In the data rows, 128 means zero.
Here are some numbered points:
123 178 93 168 156 116 93 89 104 128 135 182 102 205 182 202 193 132 157 88 99 156 117 135 154 136 114 159 120 168 156 95 0
161 137 95 148 160 106 116 116 119 146 188 142 99 132 162 176 141 160 141 130 129 164 109 174 169 127 126 134 120 130 190 148 1
135 114 116 139 192 152 148 77 104 155 116 131 129 152 180 199 144 84 120 111 150 146 114 145 126 110 124 90 118 147 130 156 2
114 107 145 157 153 111 102 67 103 113 118 169 103 125 155 173 105 104 127 96 108 109 109 129 155 131 168 126 124 84 94 128 3
156 112 172 178 145 124 137 104 109 139 127 156 103 135 189 174 168 74 101 116 141 105 99 119 150 116 111 98 171 168 97 193 4
125 116 134 133 177 91 130 185 129 182 124 170 128 144 141 179 101 118 145 162 93 170 91 160 140 192 140 160 134 116 133 176 5
124 88 131 140 154 172 147 107 108 135 98 130 124 192 204 155 186 123 145 96 153 187 99 131 136 119 127 160 133 114 119 137 6
155 170 103 186 189 153 150 86 151 130 173 141 139 129 193 143 129 102 142 133 103 133 88 175 114 122 93 130 122 92 112 187 7
147 79 102 165 185 110 136 96 122 147 102 132 110 158 194 146 167 155 151 113 148 127 136 158 110 112 125 108 186 153 118 120 8
133 88 103 155 141 92 108 99 111 169 162 163 98 122 176 168 143 142 118 97 128 106 116 157 174 119 176 121 136 144 92 125 9
112 89 141 145 153 109 130 97 102 131 90 127 128 128 155 170 169 108 122 120 91 128 124 137 122 145 123 131 151 99 95 107 10
120 116 162 151 150 121 105 76 115 153 118 134 98 178 157 146 137 110 131 135 112 116 94 123 108 146 115 132 126 111 116 157 11
115 146 159 164 155 108 101 118 100 131 129 183 93 153 160 146 165 166 156 129 111 96 127 122 133 129 171 138 128 107 129 126 12
135 129 118 147 189 169 139 127 123 182 188 159 158 139 133 187 220 140 107 89 173 125 89 167 168 139 130 116 175 155 163 120 13
156 140 119 188 188 120 133 106 124 156 174 138 146 111 164 146 139 100 141 144 115 103 94 164 130 136 110 109 138 92 141 176 14
115 107 111 156 180 117 137 80 138 129 140 131 147 119 153 176 121 96 133 119 103 121 107 131 133 98 120 92 133 110 119 139 15
140 152 94 168 218 109 113 118 128 131 150 153 107 119 167 163 165 135 140 110 119 138 142 155 140 139 113 141 149 128 126 153 16
107 143 111 149 182 105 143 95 134 120 141 135 127 114 180 167 112 107 140 128 106 116 110 145 138 129 107 112 107 114 111 150 17
104 144 116 146 191 108 143 91 139 123 149 140 117 130 176 162 98 110 128 130 111 124 108 145 140 129 110 128 106 115 98 164 18
149 88 134 127 167 89 119 138 105 112 128 136 98 140 132 166 100 121 137 154 107 98 101 169 148 124 117 85 134 117 124 135 19
133 108 99 164 184 92 99 88 109 161 105 144 105 120 172 166 99 127 94 126 169 134 145 142 143 135 116 91 164 113 115 111 20
140 134 132 156 149 121 80 78 85 158 144 134 106 143 127 158 116 126 119 119 96 109 105 116 136 162 123 103 120 107 130 168 21
104 100 94 149 160 109 132 89 116 135 129 133 156 120 139 193 132 104 132 125 107 113 115 119 139 98 107 89 126 103 149 138 22
110 142 95 143 138 100 93 104 150 138 145 140 107 152 150 190 118 139 124 100 106 137 84 153 131 97 134 125 148 122 121 134 23
124 103 107 130 167 102 103 99 122 149 131 144 106 116 141 178 109 98 114 118 110 109 101 138 162 126 123 133 145 126 139 113 24
123 109 133 143 187 114 95 116 99 144 98 146 109 147 158 168 136 122 105 99 135 120 121 147 120 122 115 120 152 103 119 143 25
140 128 121 159 152 133 86 79 89 160 147 135 110 130 131 151 104 128 121 122 94 109 103 124 131 160 126 95 125 105 124 161 26
112 137 92 142 140 103 83 104 146 144 143 140 109 148 154 170 125 145 115 111 98 144 99 164 144 101 139 120 131 116 128 129 27
143 105 143 156 174 105 107 88 124 133 118 131 101 124 158 147 126 110 98 100 131 93 105 148 125 105 115 89 149 81 121 137 28
121 84 102 189 155 122 121 98 118 163 176 158 166 161 136 203 146 112 131 143 153 119 78 144 156 101 136 92 120 115 120 146 29
121 98 100 152 188 77 106 97 146 140 151 181 118 127 145 199 111 90 115 111 108 129 115 160 135 125 102 116 138 93 121 142 30
123 93 110 141 192 133 127 104 124 130 115 115 119 148 146 134 94 118 112 112 95 116 132 152 185 131 144 129 112 101 150 119 31
134 117 104 156 172 119 111 72 121 156 105 134 137 123 148 197 108 112 101 138 105 105 127 151 132 144 113 118 148 98 145 125 32
95 111 88 150 182 114 115 92 118 130 114 143 131 157 175 158 121 114 143 94 143 137 134 134 117 116 126 108 114 152 115 120 33
146 161 114 143 160 137 99 99 139 159 179 121 110 164 159 182 141 161 136 116 120 154 138 142 144 107 150 131 126 143 177 140 34
113 97 96 141 153 99 116 173 109 160 103 137 104 143 145 160 104 121 131 110 119 145 101 158 128 106 112 111 122 115 122 132 35
165 142 148 179 194 138 120 144 145 109 157 152 123 209 203 164 191 168 101 142 149 98 102 127 125 107 177 123 127 154 135 167 36
131 90 115 156 162 118 131 99 103 167 131 156 116 145 170 155 128 136 130 105 106 99 115 157 203 116 182 135 118 137 107 123 37
113 103 115 168 150 104 105 87 114 160 133 154 111 117 144 172 94 87 101 105 141 119 86 130 143 97 141 115 132 102 85 129 38
126 119 151 152 143 129 85 73 100 157 134 127 91 174 154 144 134 118 132 124 107 108 97 120 126 157 116 120 120 114 121 172 39
139 103 135 161 175 95 108 82 123 145 111 128 96 113 165 145 118 114 102 107 142 108 106 145 132 121 115 87 161 88 116 141 40
154 134 147 163 172 134 164 174 154 176 111 179 103 141 156 217 94 107 164 126 137 129 77 251 126 149 154 163 124 99 123 162 41
111 126 178 160 162 93 153 144 113 125 98 143 129 119 158 137 152 92 99 149 143 132 177 166 147 155 195 149 162 105 83 132 42
104 101 113 133 166 79 85 82 101 125 120 137 86 127 180 151 137 97 107 102 109 110 134 155 117 105 126 124 140 110 99 125 43
107 84 104 127 171 137 90 79 115 116 108 140 164 174 161 178 98 93 140 113 129 137 90 132 112 106 143 101 109 139 124 127 44
129 108 112 121 147 113 107 108 114 151 144 152 116 128 145 188 98 123 131 109 110 114 117 128 150 108 105 126 132 107 146 130 45
125 109 109 140 142 94 83 84 124 152 124 119 103 153 169 163 132 128 105 97 118 131 93 175 151 101 130 115 148 129 117 144 46
158 82 147 141 173 99 99 157 180 143 124 164 95 116 164 192 85 107 121 117 149 193 99 193 129 159 168 111 130 114 112 150 47
107 98 91 137 146 123 97 112 117 171 147 135 124 126 157 188 84 152 157 98 115 114 118 138 140 101 120 92 140 115 137 140 48
145 149 98 174 161 139 90 71 114 114 154 169 116 162 142 153 101 115 120 119 143 131 136 130 164 161 118 102 121 91 120 112 49
126 84 107 189 140 135 94 120 178 167 104 187 97 119 211 193 127 93 125 113 143 121 110 144 169 142 159 147 128 97 80 102 50
92 93 99 154 139 102 107 169 105 162 113 134 105 131 152 187 106 124 118 110 124 144 118 152 121 115 112 126 121 135 106 115 51
103 132 86 141 155 126 96 200 116 118 109 150 117 161 124 163 137 152 163 115 120 163 83 182 137 96 154 87 132 99 153 134 52
154 102 143 144 168 122 88 134 140 111 150 142 89 135 167 190 118 129 104 175 110 118 124 204 144 127 186 100 142 91 119 131 53
165 139 112 167 139 80 93 108 138 215 162 115 124 165 183 199 162 158 100 117 135 116 166 158 147 122 167 138 166 131 173 106 54
112 109 106 147 174 113 136 86 128 132 135 131 155 121 148 187 135 101 138 124 111 119 119 130 134 98 113 89 127 113 131 136 55
105 75 89 172 130 153 104 109 148 153 138 142 131 149 135 183 104 144 147 92 144 110 126 143 123 91 143 102 133 125 105 137 56
193 86 137 172 181 135 114 135 108 178 136 168 164 161 203 222 136 129 131 115 115 99 134 152 122 127 113 124 111 128 193 127 57
121 98 99 140 149 101 122 173 106 164 97 142 107 149 136 164 95 116 139 113 116 155 98 152 118 99 107 115 123 115 128 138 58
138 107 153 174 165 96 131 76 134 114 126 119 93 101 151 134 113 109 116 93 122 113 88 142 121 98 119 104 145 100 116 142 59
124 116 109 143 146 110 97 101 118 152 122 116 95 152 165 155 138 139 107 95 97 129 100 177 162 99 128 109 139 124 124 146 60
117 102 106 132 193 113 111 79 90 127 100 135 128 143 133 162 108 114 150 103 136 129 125 113 132 103 139 101 143 143 118 108 61
111 103 110 175 150 101 104 85 124 157 131 156 104 121 147 179 93 88 106 104 138 121 93 139 147 97 142 114 134 102 85 135 62
119 128 95 148 146 96 92 110 138 144 140 137 99 145 153 161 123 139 119 113 90 131 102 164 154 107 137 123 126 118 139 130 63
Which three points above are nearest to each new point? Their numbers follow each, nearest first.
165 126 109 171 157 101 147 116 139 219 178 145 134 118 164 184 156 172 104 134 88 101 141 144 168 130 167 149 114 149 149 110 54 37 9
110 92 90 129 172 144 106 63 121 118 106 146 159 171 175 186 103 101 142 101 141 136 102 134 112 117 134 102 106 136 121 125 44 33 61
181 95 116 167 146 91 115 219 124 134 103 160 131 146 134 237 99 117 159 208 100 118 143 198 142 212 116 93 152 85 116 201 5 19 53
119 73 129 137 180 93 123 74 116 138 103 138 134 110 153 172 155 126 101 114 94 113 139 142 139 144 175 111 159 97 80 158 10 3 25
135 104 127 148 166 102 128 133 95 150 120 119 92 135 139 182 92 127 113 148 140 121 80 167 150 146 166 93 146 91 111 125 19 40 53
104 109 113 129 156 82 101 73 114 129 116 133 97 107 158 169 141 95 100 105 116 131 117 131 123 104 106 120 141 118 88 105 43 24 10
106 166 121 164 186 104 106 169 90 154 97 163 92 121 145 155 115 106 123 124 140 166 80 154 141 184 176 122 133 109 135 175 5 35 25
124 96 142 145 178 123 104 107 112 146 100 151 115 143 163 171 132 114 114 99 123 122 115 155 119 110 110 121 148 98 125 142 25 28 40
118 90 88 138 145 142 93 80 134 105 99 152 148 181 189 186 112 80 112 104 124 141 107 139 129 126 130 126 114 121 116 130 44 33 15
154 82 139 174 157 102 124 135 95 140 133 124 90 143 144 169 95 139 128 137 141 128 89 180 133 124 166 85 140 115 113 126 19 53 35
121 134 108 155 190 73 115 173 100 149 153 145 99 125 169 172 119 115 140 116 97 138 116 178 131 132 127 111 130 99 112 136 35 51 63
115 93 115 127 189 110 115 78 87 122 99 146 122 138 133 166 101 111 155 92 138 120 115 118 139 104 131 110 132 144 119 115 61 33 44
125 101 116 134 173 125 120 95 114 155 150 136 117 129 151 187 106 129 138 123 117 125 104 130 151 112 102 120 145 106 158 136 45 24 48
135 103 125 139 157 108 121 139 108 112 120 134 109 127 150 163 101 85 111 174 130 106 130 180 158 148 114 98 134 97 108 176 19 17 53
123 76 157 133 174 80 117 108 95 117 114 127 101 142 141 167 111 115 144 105 95 103 95 157 139 124 124 89 138 116 125 123 19 28 24
110 98 102 139 168 76 108 102 90 124 125 143 100 122 166 150 141 95 115 110 128 133 120 171 125 128 150 150 129 110 82 130 43 25 10
103 77 85 162 137 154 103 107 145 158 146 148 134 147 133 178 98 132 146 91 152 115 115 145 122 89 144 106 126 125 103 125 56 48 62
184 93 180 147 162 235 128 204 129 200 138 139 118 162 189 186 121 126 110 123 142 192 130 166 125 96 145 144 134 92 106 130 6 47 58
114 162 117 162 178 145 135 87 96 157 179 165 181 183 200 203 151 126 121 118 151 98 97 164 184 159 121 145 164 164 171 152 13 34 29
129 114 105 128 146 113 107 108 119 157 148 152 114 125 152 188 95 117 120 111 112 108 116 129 152 118 107 125 129 106 143 124 45 24 48
105 84 97 130 159 112 124 137 142 162 126 158 123 111 182 189 117 117 129 119 109 131 129 134 123 104 113 123 120 119 152 142 45 48 35
155 87 114 134 160 128 89 136 100 126 107 129 98 178 156 200 112 133 122 114 143 110 129 135 134 146 124 129 115 99 102 172 25 45 39
143 93 124 164 143 155 145 106 94 152 118 129 133 172 226 160 161 129 114 116 120 124 104 130 157 95 125 132 133 115 123 153 6 60 2
96 104 79 142 179 129 103 86 119 121 102 142 137 162 172 168 118 110 146 91 152 139 123 132 110 124 127 103 121 143 111 114 33 44 61
189 107 122 174 190 85 122 107 130 147 104 122 126 123 180 154 109 130 102 163 163 214 115 111 131 145 149 133 167 98 90 152 20 40 47
151 119 161 139 189 93 124 139 106 157 160 142 93 111 153 210 108 119 137 111 132 145 152 134 146 126 116 130 149 99 161 151 45 25 24
104 107 103 124 158 90 92 80 106 131 123 130 96 114 171 159 138 95 103 106 110 133 122 138 127 105 117 123 140 117 92 118 43 46 24
107 96 90 133 166 142 101 70 120 113 107 149 156 171 182 178 114 89 138 103 143 144 107 136 117 126 128 112 107 135 118 120 44 33 61
170 128 102 144 185 154 96 134 116 142 113 126 134 140 167 138 93 125 127 120 116 161 95 190 172 156 121 161 96 127 133 186 31 18 63
118 152 113 168 161 103 147 143 106 170 182 179 102 151 139 207 136 189 153 121 141 111 112 189 205 156 151 124 102 115 141 140 1 37 9
103 114 110 135 157 86 106 84 102 128 128 136 95 118 165 158 144 92 105 95 121 151 109 138 127 90 121 133 131 107 83 110 43 38 62
140 99 105 150 158 131 114 89 122 154 116 107 104 150 168 145 137 131 108 100 88 121 112 176 175 108 123 116 131 135 127 140 60 46 63
213 113 165 188 142 85 118 125 114 116 153 166 118 179 189 169 101 133 122 185 137 164 131 205 152 123 167 104 161 98 105 176 53 19 47
185 72 137 194 155 158 156 137 129 117 103 146 123 152 253 176 142 114 198 152 109 101 155 117 117 105 146 93 155 140 95 146 8 4 57
111 112 152 147 157 105 96 74 116 114 114 174 113 130 153 175 98 111 135 96 102 109 109 133 157 131 171 122 122 84 95 132 3 62 38
134 151 129 168 135 131 97 111 95 120 142 183 97 158 150 138 156 127 140 125 122 105 123 138 143 144 133 122 124 115 128 128 12 49 39
117 94 92 128 152 145 98 65 126 112 103 149 159 185 184 192 102 82 116 116 125 130 99 137 136 114 132 111 110 121 122 127 44 33 15
